(in the rows, 128 means zero)
Each path below is one point turned by a fixed rotation once a step. After each direction that follows a path, write how fast that rotation turns it, in deg/step (0 if it stays still).
Each turn is a multiple of 5 degrees from 10 to 175, or 0.
Each row of a path follows its step; steps can be skipped.

step 0: [133 127 125 124 126 130 136 129 132 127 124 124 122 131 128 139 126 138
 128 124 115 119 123 117 131 131 125 132 129 132 131 121 137 129 126 126
 123 118 122 127 130 135 116]
step 1: [129 131 140 136 143 139 126 130 122 130 119 137 128 121 125 122 131 123
 132 126 129 120 125 131 119 131 128 128 136 129 126 130 127 122 128 124
 128 120 119 121 126 126 125]
step 2: [133 126 125 124 141 129 129 132 134 127 126 131 122 130 121 133 125 137
 126 127 118 126 125 119 125 118 129 128 132 132 114 127 134 138 133 129
 133 136 130 124 131 139 134]
step 4: [128 128 130 132 142 127 122 133 124 119 129 138 130 132 126 131 128 130
 126 132 129 126 124 130 123 127 141 126 123 118 122 138 132 135 135 133
 123 139 138 125 127 120 126]
step 5: [130 132 124 131 129 113 128 130 133 133 133 116 125 126 128 135 117 132
 126 120 127 127 125 126 139 127 136 124 141 119 138 127 132 129 127 121
 126 132 131 123 130 129 130]
step 6: [122 133 131 131 129 130 136 129 127 126 135 135 134 138 137 125 126 121
 132 125 129 116 120 127 127 129 133 120 125 116 127 127 128 125 130 133
 130 123 125 131 120 112 129]
step 7: [113 132 126 128 134 124 118 129 128 131 135 123 122 124 126 131 115 136
 127 133 126 135 126 124 132 129 129 124 126 117 118 125 126 122 132 126
 136 123 131 125 126 134 124]
step 8: [123 125 127 121 121 136 133 124 133 144 130 125 137 127 145 123 122 128
 131 123 119 125 128 130 135 124 130 123 130 130 124 129 134 125 130 122
 124 128 120 128 121 124 131]
step 11: [141 125 137 130 126 129 129 123 126 123 130 131 131 133 135 126 132 122
 124 129 122 124 129 120 134 116 133 131 135 133 129 115 126 123 135 140
 127 133 123 134 125 127 120]
step 12: [127 118 126 141 133 124 129 131 122 121 130 132 124 127 124 126 134 134
 126 124 128 132 127 136 130 128 122 134 126 119 125 125 134 120 140 122
 128 120 128 126 142 129 120]
step 14: [132 140 123 132 134 128 137 135 124 121 129 124 134 134 131 123 141 131
 128 124 123 140 122 128 132 126 122 122 128 121 134 123 127 127 140 130
 132 128 128 131 133 134 137]
Speeds:
[130 127 128 127 127 128 127 130 128 126 128 129 131 127 129 127 129 125
 127 127 127 131 130 128 128 128 128 127 128 129 129 131 129 131 127 126
 126 133 131 128 125 130 126] | 60
[125 131 126 126 128 125 127 126 127 130 129 130 128 130 129 127 128 128
 127 127 127 130 126 130 126 129 131 128 128 127 131 127 128 129 127 127
 128 125 130 132 126 129 129] | 40
[129 131 129 127 131 126 128 126 127 128 129 127 128 130 125 129 128 126
 126 125 128 127 128 131 129 130 128 129 125 127 128 127 130 128 130 128
 127 132 128 126 129 128 132] | 35
